In the data rows, zero lies at 4.5, halfway between 4 and 5.
Two rows play each game, the first against the second. How much does the first row win by? 20 is about a draw, 40 a big win and 0 a big loss. Wins can go round in a circle: one row can beat a second, the second a third and the third the first. Each row has two weighted sums of its numbers, A and B, taken from their middle values. A row wins by its A times the other's B, less its B times the other's A.
tensor([6, 6, 4, 6, 4, 6, 4, 5, 5, 3, 4, 4, 4, 1, 5, 8, 4, 6])
tensor([6, 5, 7, 6, 1, 5, 6, 6, 5, 3, 5, 4, 4, 2, 6, 6, 9, 3]) 18
tensor([6, 7, 5, 6, 4, 6, 3, 3, 6, 3, 7, 6, 6, 1, 2, 2, 1, 2])
tensor([3, 6, 5, 5, 6, 6, 2, 4, 1, 8, 3, 4, 5, 6, 6, 7, 5, 6]) 5
tensor([7, 4, 3, 5, 6, 1, 5, 5, 3, 5, 5, 6, 7, 4, 5, 4, 4, 4])
tensor([3, 5, 2, 7, 6, 5, 1, 4, 2, 6, 5, 3, 6, 6, 5, 6, 4, 4]) 21
tensor([4, 2, 6, 4, 5, 5, 5, 2, 6, 2, 7, 8, 6, 3, 3, 4, 4, 5])
tensor([3, 5, 3, 5, 8, 6, 5, 3, 5, 4, 1, 4, 1, 5, 6, 6, 2, 3]) 16
tensor([5, 6, 3, 6, 2, 6, 6, 3, 6, 3, 4, 2, 4, 4, 3, 5, 4, 5])
tensor([7, 4, 6, 5, 6, 6, 5, 3, 4, 3, 2, 6, 8, 8, 6, 4, 5, 6]) 22
tensor([4, 3, 4, 5, 4, 7, 8, 2, 4, 9, 2, 1, 4, 7, 3, 3, 8, 3])
tensor([5, 4, 4, 5, 4, 1, 4, 4, 5, 3, 4, 5, 5, 3, 3, 3, 3, 4]) 19
tensor([3, 4, 4, 9, 1, 5, 5, 2, 6, 5, 6, 2, 4, 6, 7, 4, 1, 5])
tensor([5, 3, 2, 2, 4, 2, 3, 4, 4, 4, 7, 5, 4, 3, 4, 1, 4, 6]) 19
tensor([6, 7, 5, 6, 4, 6, 3, 3, 6, 4, 7, 6, 5, 0, 2, 2, 1, 2])
tensor([5, 3, 4, 9, 5, 4, 4, 5, 2, 2, 2, 3, 5, 7, 6, 5, 5, 4]) 15
tensor([3, 4, 2, 4, 3, 5, 6, 2, 4, 4, 4, 2, 2, 4, 4, 4, 3, 5])
tensor([3, 5, 3, 4, 4, 2, 0, 3, 3, 4, 5, 5, 7, 4, 4, 2, 3, 6]) 28
tensor([5, 5, 4, 6, 7, 6, 3, 5, 0, 6, 3, 5, 4, 6, 4, 5, 5, 6])
tensor([4, 6, 4, 3, 6, 9, 5, 3, 2, 8, 5, 5, 2, 7, 7, 6, 4, 4]) 25
tensor([8, 2, 5, 4, 5, 5, 3, 4, 5, 4, 8, 6, 4, 4, 5, 4, 7, 6])
tensor([3, 5, 4, 4, 4, 3, 2, 7, 3, 6, 6, 6, 3, 7, 3, 4, 5, 3]) 21
tensor([4, 6, 7, 3, 6, 2, 4, 8, 5, 5, 7, 2, 5, 5, 8, 5, 3, 4])
tensor([4, 5, 7, 7, 5, 5, 4, 6, 3, 7, 4, 5, 4, 3, 6, 8, 4, 6]) 20
tensor([3, 4, 4, 8, 4, 5, 9, 2, 8, 8, 3, 2, 6, 8, 2, 5, 6, 3])
tensor([2, 6, 3, 0, 3, 5, 3, 5, 4, 5, 8, 4, 4, 5, 5, 4, 1, 6]) 14
tensor([6, 3, 3, 5, 6, 1, 5, 5, 3, 5, 5, 6, 7, 4, 4, 4, 4, 4])
tensor([4, 6, 5, 4, 4, 4, 0, 7, 4, 7, 5, 6, 3, 6, 2, 3, 7, 4]) 19
tensor([6, 5, 5, 2, 6, 6, 5, 4, 3, 7, 7, 5, 6, 4, 8, 2, 6, 4])
tensor([4, 6, 6, 6, 5, 7, 5, 1, 6, 4, 8, 6, 6, 1, 1, 2, 2, 3]) 20
tensor([6, 4, 3, 3, 6, 7, 6, 3, 4, 3, 2, 4, 4, 6, 3, 4, 6, 6])
tensor([5, 6, 2, 7, 5, 8, 5, 4, 7, 5, 4, 6, 6, 2, 4, 7, 6, 5]) 19
tensor([2, 6, 2, 3, 7, 7, 0, 5, 2, 7, 5, 3, 4, 6, 4, 5, 2, 4])
tensor([5, 6, 5, 3, 4, 6, 3, 3, 3, 6, 7, 6, 7, 4, 7, 4, 6, 6]) 23
tensor([2, 5, 3, 5, 6, 2, 4, 7, 4, 4, 4, 6, 5, 6, 4, 5, 4, 8])
tensor([4, 4, 5, 4, 1, 5, 4, 4, 7, 5, 5, 4, 6, 4, 7, 7, 8, 5]) 23
tensor([6, 4, 5, 3, 6, 2, 1, 4, 7, 4, 4, 4, 8, 4, 6, 1, 5, 5])
tensor([4, 5, 3, 2, 4, 5, 1, 5, 6, 3, 7, 5, 4, 4, 4, 3, 0, 5]) 26
tensor([4, 5, 2, 6, 5, 7, 5, 4, 6, 5, 3, 5, 5, 2, 3, 7, 5, 4])
tensor([3, 6, 4, 3, 3, 6, 4, 6, 0, 6, 8, 6, 3, 6, 6, 4, 6, 4]) 22
tensor([5, 5, 7, 5, 6, 4, 3, 6, 5, 3, 2, 3, 3, 1, 4, 7, 4, 2])
tensor([4, 6, 4, 2, 5, 5, 1, 4, 5, 3, 7, 5, 4, 5, 5, 3, 1, 5]) 34
tensor([6, 5, 4, 4, 4, 4, 6, 5, 4, 4, 2, 0, 7, 7, 1, 4, 5, 2])
tensor([2, 5, 7, 6, 1, 5, 5, 2, 5, 7, 5, 3, 3, 5, 8, 4, 2, 7]) 23
tensor([6, 3, 5, 5, 4, 7, 6, 4, 4, 5, 4, 5, 4, 5, 3, 6, 9, 5])
tensor([8, 2, 7, 7, 6, 5, 4, 8, 4, 2, 0, 6, 8, 7, 6, 4, 6, 5]) 12
tensor([6, 4, 4, 2, 5, 6, 6, 5, 4, 4, 5, 4, 2, 3, 4, 6, 6, 5])
tensor([5, 5, 4, 4, 3, 6, 3, 6, 6, 5, 5, 1, 4, 4, 6, 6, 2, 7]) 24
tensor([4, 5, 8, 4, 3, 3, 6, 3, 4, 3, 4, 7, 2, 5, 5, 6, 4, 4])
tensor([6, 5, 5, 5, 5, 6, 6, 2, 2, 4, 4, 6, 4, 7, 4, 5, 6, 7]) 17
tensor([4, 3, 4, 3, 5, 3, 6, 3, 7, 5, 5, 5, 8, 6, 6, 6, 4, 4])
tensor([3, 5, 2, 7, 6, 5, 2, 4, 2, 6, 4, 2, 5, 6, 4, 5, 4, 4]) 12
tensor([4, 3, 4, 5, 3, 7, 7, 5, 7, 5, 4, 3, 4, 4, 6, 2, 2, 6])
tensor([2, 4, 3, 4, 4, 2, 4, 5, 3, 5, 3, 3, 6, 7, 2, 3, 4, 8]) 24
tensor([3, 6, 4, 3, 3, 5, 2, 5, 3, 5, 4, 7, 5, 4, 4, 3, 6, 9])
tensor([3, 3, 4, 7, 6, 2, 5, 5, 5, 4, 3, 2, 4, 6, 3, 3, 4, 3]) 26
tensor([5, 5, 4, 7, 3, 7, 4, 4, 7, 6, 9, 4, 6, 1, 4, 4, 2, 1])
tensor([4, 5, 4, 3, 6, 6, 3, 4, 4, 8, 3, 5, 2, 7, 3, 6, 3, 3]) 21
tensor([2, 3, 4, 5, 5, 2, 6, 4, 3, 6, 3, 1, 4, 8, 1, 4, 4, 4])
tensor([3, 6, 6, 6, 1, 7, 4, 4, 7, 6, 5, 4, 3, 4, 6, 2, 4, 5]) 18
tensor([4, 4, 4, 6, 5, 5, 8, 0, 6, 6, 3, 3, 6, 8, 3, 4, 6, 4])
tensor([3, 3, 2, 9, 5, 3, 4, 3, 5, 2, 5, 3, 3, 5, 6, 4, 2, 3]) 22
tensor([1, 3, 3, 5, 4, 4, 7, 3, 6, 7, 3, 4, 6, 7, 3, 3, 4, 7])
tensor([3, 6, 7, 8, 0, 4, 8, 5, 8, 4, 5, 4, 3, 3, 6, 4, 4, 4]) 25
tensor([7, 5, 4, 3, 3, 6, 6, 4, 3, 2, 6, 5, 3, 2, 5, 4, 5, 5])
tensor([5, 3, 4, 6, 4, 3, 5, 4, 6, 5, 7, 4, 5, 4, 5, 5, 3, 3]) 19
tensor([3, 6, 6, 8, 3, 3, 7, 6, 6, 2, 3, 4, 2, 2, 5, 4, 5, 2])
tensor([3, 6, 3, 3, 7, 5, 2, 2, 3, 7, 2, 4, 6, 5, 5, 6, 5, 2]) 30
tensor([2, 4, 3, 5, 1, 3, 4, 5, 6, 3, 2, 4, 4, 3, 5, 8, 5, 5])
tensor([5, 1, 4, 3, 6, 7, 3, 6, 7, 5, 6, 4, 3, 3, 5, 7, 5, 2]) 15
tensor([5, 4, 3, 5, 4, 7, 7, 5, 6, 5, 3, 3, 4, 5, 2, 5, 6, 5])
tensor([6, 1, 2, 3, 5, 5, 7, 6, 6, 3, 4, 4, 7, 5, 4, 5, 4, 6]) 3
tensor([4, 5, 7, 6, 2, 3, 5, 9, 6, 5, 4, 3, 4, 4, 6, 7, 5, 4])
tensor([5, 3, 6, 3, 4, 6, 6, 4, 5, 3, 3, 6, 2, 4, 5, 5, 5, 4]) 19
tensor([7, 3, 4, 4, 6, 3, 4, 5, 2, 5, 4, 4, 8, 6, 3, 4, 4, 4])
tensor([5, 3, 4, 4, 6, 3, 2, 6, 4, 6, 7, 6, 1, 5, 0, 3, 5, 5]) 21
tensor([7, 5, 7, 3, 5, 5, 5, 5, 4, 2, 4, 5, 2, 3, 5, 4, 5, 3])
tensor([3, 2, 3, 4, 6, 2, 5, 3, 4, 4, 5, 5, 1, 5, 2, 3, 4, 6]) 15
tensor([4, 6, 4, 6, 9, 4, 3, 7, 2, 5, 3, 3, 5, 7, 5, 7, 5, 4])
tensor([3, 6, 4, 4, 4, 3, 0, 4, 3, 4, 5, 5, 6, 4, 4, 1, 3, 6]) 30
tensor([3, 4, 3, 5, 6, 3, 5, 2, 6, 4, 3, 4, 4, 4, 6, 4, 3, 1])
tensor([7, 1, 4, 2, 8, 6, 4, 6, 5, 4, 4, 6, 5, 4, 4, 7, 5, 3]) 22
tensor([3, 5, 4, 6, 5, 5, 3, 5, 5, 3, 3, 5, 3, 3, 5, 2, 6, 3])
tensor([5, 5, 3, 2, 5, 5, 3, 4, 7, 4, 4, 3, 4, 4, 3, 5, 3, 4]) 22
tensor([4, 6, 4, 2, 2, 2, 6, 5, 3, 4, 6, 6, 5, 4, 4, 5, 3, 7])
tensor([6, 6, 4, 9, 5, 7, 6, 5, 3, 4, 4, 8, 6, 3, 4, 5, 6, 7]) 36
tensor([4, 6, 4, 5, 6, 4, 2, 5, 1, 6, 3, 4, 5, 5, 4, 6, 5, 6])
tensor([8, 4, 6, 5, 5, 6, 6, 7, 2, 6, 5, 6, 6, 7, 7, 3, 6, 5]) 17
tensor([4, 5, 3, 4, 6, 4, 3, 5, 2, 6, 3, 4, 5, 5, 3, 6, 4, 5])
tensor([4, 6, 2, 3, 8, 8, 2, 3, 2, 7, 1, 3, 3, 6, 4, 7, 4, 4]) 20
tensor([7, 4, 5, 3, 6, 4, 3, 5, 4, 3, 3, 4, 6, 3, 5, 3, 2, 1])
tensor([2, 4, 5, 6, 8, 1, 6, 5, 3, 5, 4, 3, 3, 7, 4, 6, 4, 4]) 13
tensor([8, 2, 7, 7, 7, 5, 4, 8, 4, 2, 0, 6, 8, 7, 6, 4, 6, 5])
tensor([4, 6, 4, 4, 0, 1, 5, 6, 4, 3, 5, 4, 4, 2, 6, 3, 5, 4]) 18
tensor([7, 4, 6, 3, 6, 4, 3, 5, 4, 3, 3, 4, 6, 3, 4, 3, 2, 1])
tensor([5, 6, 4, 2, 6, 7, 3, 2, 5, 3, 2, 5, 3, 5, 4, 5, 1, 4]) 16
tensor([6, 3, 4, 6, 5, 4, 5, 5, 6, 2, 4, 7, 4, 3, 5, 7, 5, 5])
tensor([4, 7, 6, 6, 2, 4, 7, 4, 5, 3, 3, 5, 4, 4, 3, 6, 7, 4]) 22
tensor([3, 5, 4, 5, 3, 8, 5, 1, 6, 6, 3, 4, 2, 6, 7, 5, 1, 5])
tensor([3, 2, 6, 5, 6, 5, 8, 1, 7, 6, 5, 4, 7, 6, 3, 2, 4, 4]) 36
tensor([3, 6, 4, 3, 4, 7, 4, 5, 2, 7, 9, 5, 2, 6, 6, 3, 3, 5])
tensor([5, 5, 3, 5, 5, 3, 6, 1, 4, 4, 3, 5, 5, 6, 4, 6, 6, 5]) 24
tensor([4, 5, 6, 6, 1, 4, 7, 3, 6, 5, 5, 4, 4, 5, 6, 4, 2, 7])
tensor([1, 7, 3, 2, 3, 4, 3, 3, 2, 5, 5, 7, 6, 4, 3, 2, 3, 9]) 15
tensor([1, 4, 7, 4, 1, 5, 6, 3, 6, 3, 3, 5, 2, 4, 6, 7, 6, 3])
tensor([4, 4, 4, 5, 4, 3, 7, 5, 2, 7, 7, 5, 4, 6, 6, 4, 6, 4]) 14
tensor([5, 7, 4, 7, 4, 8, 3, 5, 5, 3, 4, 9, 6, 1, 4, 3, 7, 4])
tensor([4, 5, 2, 1, 3, 4, 4, 4, 5, 6, 5, 2, 5, 4, 5, 4, 3, 5]) 15
tensor([3, 7, 3, 7, 4, 7, 4, 3, 4, 4, 5, 9, 7, 1, 4, 3, 4, 6])
tensor([5, 4, 3, 7, 3, 6, 5, 4, 2, 6, 5, 2, 3, 6, 4, 5, 7, 4]) 39
tensor([5, 5, 3, 4, 3, 6, 3, 7, 6, 5, 5, 1, 4, 4, 6, 6, 2, 6])
tensor([4, 6, 2, 1, 4, 5, 3, 3, 3, 6, 4, 4, 4, 5, 7, 3, 2, 5]) 25
tensor([7, 3, 4, 5, 5, 2, 7, 5, 3, 3, 5, 6, 3, 3, 5, 5, 6, 5])
tensor([5, 5, 8, 5, 7, 3, 6, 7, 3, 1, 3, 4, 4, 5, 7, 3, 7, 3]) 23
tensor([8, 2, 7, 7, 7, 5, 5, 8, 4, 2, 0, 6, 8, 7, 6, 4, 6, 5])
tensor([2, 4, 6, 3, 5, 5, 4, 4, 4, 2, 7, 7, 5, 4, 3, 2, 3, 4]) 16
tensor([3, 6, 3, 4, 6, 6, 1, 6, 1, 5, 4, 5, 5, 6, 5, 6, 6, 4])
tensor([3, 4, 5, 5, 4, 2, 6, 3, 3, 5, 4, 4, 3, 5, 3, 4, 3, 6]) 17
tensor([5, 3, 5, 3, 7, 7, 4, 3, 5, 4, 3, 4, 2, 6, 3, 8, 7, 4])
tensor([6, 3, 6, 6, 6, 4, 6, 5, 4, 5, 2, 4, 6, 7, 5, 4, 4, 5]) 22
tensor([5, 2, 6, 5, 6, 5, 6, 3, 6, 2, 7, 8, 6, 3, 3, 4, 5, 5])
tensor([6, 5, 5, 1, 5, 5, 6, 4, 3, 7, 7, 5, 5, 4, 7, 2, 7, 5]) 25
tensor([4, 4, 5, 3, 1, 4, 6, 5, 4, 2, 4, 5, 3, 3, 5, 6, 8, 5])
tensor([2, 7, 4, 1, 3, 4, 4, 4, 2, 5, 6, 6, 5, 3, 4, 2, 3, 7]) 23
tensor([8, 2, 4, 3, 5, 7, 4, 5, 5, 4, 5, 4, 5, 4, 6, 5, 7, 5])
tensor([4, 7, 5, 3, 0, 2, 7, 7, 5, 3, 5, 5, 4, 2, 4, 5, 5, 4]) 19
tensor([5, 4, 4, 6, 7, 1, 5, 7, 5, 4, 4, 5, 4, 5, 5, 7, 3, 4])
tensor([5, 4, 4, 3, 6, 2, 2, 5, 7, 4, 4, 4, 8, 3, 5, 1, 5, 4]) 14
tensor([2, 3, 5, 7, 2, 5, 9, 1, 9, 8, 4, 2, 5, 7, 6, 2, 3, 4])
tensor([7, 3, 6, 4, 5, 3, 7, 6, 2, 4, 5, 4, 4, 6, 3, 4, 6, 4]) 32
tensor([5, 7, 3, 4, 2, 5, 3, 3, 4, 6, 8, 5, 6, 1, 4, 1, 2, 3])
tensor([8, 2, 6, 6, 5, 3, 6, 6, 6, 3, 3, 5, 9, 7, 6, 5, 4, 7]) 33
tensor([7, 6, 5, 5, 4, 6, 6, 4, 4, 4, 8, 7, 4, 1, 4, 4, 5, 3])
tensor([2, 3, 4, 4, 0, 3, 6, 5, 7, 3, 4, 3, 7, 5, 5, 7, 5, 6]) 17
tensor([6, 6, 2, 2, 1, 4, 4, 4, 4, 4, 6, 3, 5, 2, 6, 2, 3, 6])
tensor([4, 6, 6, 6, 2, 2, 5, 8, 5, 6, 4, 5, 2, 4, 2, 5, 7, 3]) 19
tensor([3, 4, 6, 2, 7, 4, 5, 0, 6, 4, 6, 6, 6, 4, 4, 3, 3, 3])
tensor([4, 4, 4, 8, 5, 4, 3, 5, 3, 4, 5, 3, 4, 3, 5, 8, 4, 5]) 4
tensor([3, 4, 3, 4, 3, 4, 8, 3, 5, 7, 5, 3, 6, 6, 4, 3, 4, 4])
tensor([3, 2, 4, 6, 5, 4, 6, 3, 5, 4, 5, 5, 4, 5, 4, 6, 6, 5]) 30
tensor([5, 5, 5, 3, 5, 7, 2, 4, 5, 5, 8, 4, 4, 5, 8, 6, 5, 5])
tensor([6, 4, 3, 3, 4, 7, 6, 6, 2, 6, 5, 5, 3, 5, 6, 3, 6, 5]) 9
tensor([6, 7, 5, 5, 4, 6, 3, 3, 6, 4, 7, 6, 6, 1, 2, 2, 1, 2])
tensor([2, 5, 5, 6, 8, 1, 6, 4, 3, 5, 4, 3, 3, 7, 4, 6, 4, 4]) 17
tensor([3, 6, 4, 4, 3, 6, 4, 6, 0, 6, 7, 6, 3, 6, 6, 4, 6, 4])
tensor([2, 4, 3, 6, 7, 6, 5, 3, 4, 9, 2, 2, 7, 7, 4, 4, 6, 3]) 20
tensor([5, 5, 3, 2, 6, 5, 2, 5, 3, 5, 7, 6, 6, 5, 6, 4, 2, 4])
tensor([5, 4, 8, 5, 4, 5, 6, 4, 2, 4, 5, 7, 1, 6, 6, 5, 5, 5]) 19
tensor([5, 5, 8, 5, 4, 5, 7, 4, 2, 4, 5, 8, 2, 6, 6, 5, 5, 6])
tensor([5, 5, 3, 2, 5, 5, 3, 4, 7, 4, 4, 4, 4, 4, 3, 5, 3, 5]) 16
tensor([2, 3, 2, 7, 4, 3, 5, 2, 3, 5, 5, 2, 3, 7, 5, 5, 4, 5])
tensor([7, 5, 5, 5, 4, 4, 4, 5, 3, 2, 5, 6, 4, 5, 4, 3, 3, 7]) 14
tensor([6, 5, 6, 2, 7, 3, 3, 6, 6, 8, 5, 6, 5, 5, 4, 2, 6, 4])
tensor([5, 5, 8, 5, 4, 5, 6, 3, 2, 4, 5, 8, 1, 6, 6, 5, 4, 6]) 18
tensor([4, 4, 3, 7, 4, 2, 2, 5, 4, 7, 7, 4, 4, 7, 4, 5, 4, 4])
tensor([2, 3, 3, 3, 3, 3, 8, 3, 5, 6, 4, 3, 6, 6, 4, 3, 4, 4]) 14
tensor([3, 3, 3, 4, 3, 4, 4, 5, 5, 3, 5, 8, 6, 4, 4, 5, 6, 9])
tensor([9, 3, 7, 7, 7, 5, 4, 8, 4, 2, 0, 6, 8, 7, 6, 4, 6, 5]) 7
tensor([6, 5, 4, 4, 2, 8, 6, 4, 3, 6, 4, 2, 2, 3, 2, 3, 6, 5])
tensor([7, 3, 6, 6, 5, 2, 1, 7, 5, 3, 3, 5, 9, 6, 5, 2, 3, 4]) 23
tensor([2, 7, 3, 3, 6, 6, 1, 4, 1, 7, 4, 5, 6, 4, 4, 4, 5, 6])
tensor([5, 4, 8, 6, 4, 5, 7, 4, 2, 3, 5, 7, 2, 6, 6, 5, 5, 5]) 20
tensor([5, 2, 6, 4, 5, 5, 5, 2, 6, 2, 7, 7, 6, 3, 3, 4, 5, 5])
tensor([4, 5, 5, 5, 7, 4, 4, 4, 6, 7, 4, 5, 6, 3, 6, 8, 5, 3]) 18
tensor([2, 4, 3, 7, 4, 3, 5, 1, 3, 5, 5, 2, 4, 7, 5, 5, 3, 5])
tensor([6, 1, 5, 7, 5, 5, 5, 6, 5, 1, 2, 7, 6, 4, 5, 6, 8, 5]) 13
tensor([4, 2, 7, 3, 6, 6, 5, 5, 6, 4, 4, 6, 0, 4, 5, 8, 6, 2])
tensor([5, 4, 3, 2, 5, 5, 3, 4, 6, 3, 4, 3, 4, 4, 3, 5, 3, 5]) 23
tensor([1, 5, 5, 4, 3, 4, 4, 4, 3, 6, 3, 5, 4, 5, 5, 5, 3, 9])
tensor([5, 6, 9, 4, 3, 6, 3, 4, 4, 4, 5, 7, 2, 4, 6, 4, 7, 4]) 10
tensor([5, 5, 8, 5, 4, 5, 7, 4, 2, 4, 5, 8, 2, 6, 6, 5, 5, 6])
tensor([5, 6, 3, 2, 2, 4, 1, 5, 3, 5, 6, 5, 5, 3, 6, 1, 6, 5]) 16
tensor([5, 5, 4, 2, 5, 5, 4, 6, 2, 3, 8, 6, 1, 5, 6, 4, 4, 5])
tensor([3, 6, 4, 6, 5, 5, 6, 2, 7, 7, 4, 4, 5, 6, 4, 6, 5, 2]) 22
tensor([3, 4, 3, 3, 4, 4, 4, 5, 6, 4, 7, 3, 5, 6, 5, 5, 1, 7])
tensor([6, 6, 4, 9, 5, 7, 6, 5, 3, 3, 4, 9, 6, 3, 5, 5, 6, 7]) 25
tensor([1, 4, 6, 5, 4, 4, 5, 2, 2, 7, 3, 4, 3, 6, 5, 6, 4, 6])
tensor([8, 2, 4, 3, 5, 7, 4, 5, 5, 5, 5, 4, 5, 4, 6, 5, 7, 5]) 16
tensor([5, 2, 4, 3, 6, 3, 2, 8, 6, 5, 6, 3, 3, 4, 4, 4, 3, 7])
tensor([4, 4, 3, 7, 4, 0, 2, 5, 5, 4, 4, 4, 6, 5, 3, 3, 4, 4]) 20
tensor([4, 4, 4, 7, 6, 2, 5, 4, 4, 3, 2, 2, 4, 6, 3, 3, 4, 3])
tensor([2, 4, 4, 6, 7, 1, 6, 5, 3, 4, 4, 3, 3, 7, 4, 6, 4, 4]) 17
tensor([6, 5, 7, 5, 2, 3, 8, 7, 3, 1, 5, 6, 2, 2, 5, 5, 8, 3])
tensor([5, 5, 5, 3, 5, 7, 6, 3, 4, 8, 3, 3, 3, 5, 4, 5, 7, 2]) 32
tensor([6, 4, 5, 3, 6, 2, 1, 4, 6, 4, 4, 4, 8, 3, 6, 1, 5, 5])
tensor([4, 6, 6, 6, 1, 7, 3, 4, 6, 5, 5, 4, 3, 4, 6, 2, 4, 6]) 20
tensor([5, 4, 3, 7, 3, 6, 5, 4, 2, 6, 5, 2, 3, 6, 4, 5, 7, 4])
tensor([6, 7, 3, 5, 2, 7, 6, 3, 5, 5, 5, 3, 6, 2, 1, 3, 3, 0]) 33
tensor([6, 4, 4, 7, 7, 8, 4, 5, 7, 4, 3, 7, 4, 1, 3, 8, 7, 3])
tensor([5, 5, 5, 2, 3, 4, 3, 5, 4, 4, 4, 2, 4, 2, 5, 1, 2, 3]) 25
tensor([3, 5, 6, 3, 5, 5, 4, 4, 3, 2, 7, 7, 5, 5, 3, 3, 4, 5])
tensor([6, 3, 5, 2, 5, 5, 4, 4, 8, 5, 7, 4, 7, 2, 7, 2, 4, 3]) 18
tensor([7, 2, 5, 2, 7, 6, 5, 6, 4, 3, 5, 6, 1, 4, 4, 7, 8, 4])
tensor([4, 3, 4, 5, 2, 7, 7, 4, 7, 5, 4, 3, 3, 4, 5, 2, 3, 6]) 4
tensor([4, 7, 7, 4, 5, 4, 7, 5, 1, 6, 9, 5, 3, 6, 9, 3, 6, 3])
tensor([5, 2, 6, 5, 6, 5, 6, 3, 6, 2, 7, 7, 6, 3, 3, 4, 5, 5]) 8
tensor([5, 2, 4, 5, 7, 3, 3, 6, 4, 4, 5, 6, 3, 2, 2, 6, 5, 6])
tensor([5, 7, 4, 8, 4, 8, 2, 5, 5, 3, 4, 8, 6, 1, 4, 3, 7, 5]) 16
tensor([3, 6, 4, 6, 4, 5, 5, 5, 4, 4, 5, 5, 4, 7, 3, 5, 5, 4])
tensor([5, 4, 2, 3, 7, 7, 3, 6, 2, 5, 1, 3, 5, 4, 3, 5, 6, 5]) 23
tensor([7, 2, 5, 4, 5, 5, 3, 4, 5, 4, 8, 6, 4, 4, 5, 4, 7, 6])
tensor([8, 2, 7, 7, 7, 5, 4, 8, 4, 2, 0, 6, 8, 7, 6, 4, 6, 5]) 13
tensor([8, 5, 6, 5, 6, 6, 5, 4, 4, 3, 2, 6, 8, 8, 5, 4, 5, 6])
tensor([6, 1, 5, 7, 6, 5, 5, 6, 5, 1, 2, 7, 5, 4, 5, 6, 8, 5]) 30
tensor([3, 4, 6, 3, 5, 5, 4, 4, 4, 2, 7, 7, 5, 5, 3, 2, 3, 4])
tensor([5, 5, 4, 6, 4, 6, 4, 6, 5, 4, 4, 4, 4, 0, 4, 7, 4, 5]) 22
tensor([4, 5, 4, 3, 6, 5, 5, 0, 5, 5, 3, 5, 5, 6, 5, 5, 5, 3])
tensor([4, 5, 6, 6, 1, 4, 7, 3, 6, 5, 5, 4, 4, 5, 6, 4, 2, 7]) 32
tensor([2, 5, 5, 6, 3, 4, 4, 7, 6, 5, 3, 4, 4, 2, 5, 9, 7, 6])
tensor([7, 5, 4, 3, 5, 5, 2, 6, 3, 4, 5, 7, 7, 4, 5, 2, 6, 4]) 22
tensor([5, 4, 2, 1, 3, 5, 6, 6, 4, 3, 4, 5, 5, 4, 4, 4, 4, 6])
tensor([6, 7, 3, 8, 3, 7, 5, 3, 5, 2, 4, 6, 6, 0, 5, 5, 5, 5]) 23
tensor([4, 4, 3, 4, 4, 4, 9, 2, 6, 7, 2, 1, 7, 7, 2, 3, 5, 1])
tensor([5, 4, 3, 6, 5, 4, 5, 4, 6, 3, 6, 4, 2, 5, 1, 4, 5, 6]) 27
tensor([5, 3, 5, 5, 4, 3, 3, 6, 5, 6, 6, 7, 4, 5, 2, 6, 7, 4])
tensor([5, 4, 5, 3, 4, 6, 5, 2, 6, 2, 7, 5, 5, 2, 3, 2, 2, 5]) 19
tensor([7, 4, 6, 3, 6, 4, 3, 5, 4, 4, 4, 5, 6, 4, 5, 3, 3, 1])
tensor([3, 6, 6, 5, 7, 1, 6, 5, 5, 2, 5, 4, 3, 3, 7, 2, 3, 2]) 24
tensor([6, 4, 3, 2, 5, 6, 5, 3, 4, 3, 2, 4, 4, 6, 3, 5, 6, 6])
tensor([6, 4, 5, 3, 6, 2, 1, 5, 7, 4, 4, 4, 8, 3, 6, 1, 5, 5]) 25
tensor([4, 6, 5, 4, 4, 4, 0, 6, 4, 7, 5, 5, 3, 5, 2, 3, 7, 4])
tensor([4, 6, 7, 5, 3, 6, 5, 3, 0, 9, 6, 5, 3, 6, 7, 5, 5, 5]) 22
tensor([4, 3, 4, 5, 3, 4, 5, 3, 7, 5, 7, 5, 2, 5, 5, 2, 2, 7])
tensor([6, 5, 3, 2, 8, 7, 4, 3, 3, 5, 3, 6, 6, 6, 6, 6, 2, 4]) 1
tensor([3, 7, 5, 3, 4, 6, 4, 3, 0, 8, 8, 6, 5, 5, 6, 2, 5, 6])
tensor([5, 6, 5, 6, 4, 6, 3, 2, 6, 3, 7, 6, 6, 1, 2, 2, 1, 2]) 22
tensor([3, 5, 4, 2, 5, 5, 1, 5, 5, 3, 7, 5, 4, 5, 5, 3, 0, 5])
tensor([2, 6, 4, 5, 6, 1, 4, 6, 3, 4, 5, 6, 5, 6, 4, 6, 4, 9]) 32
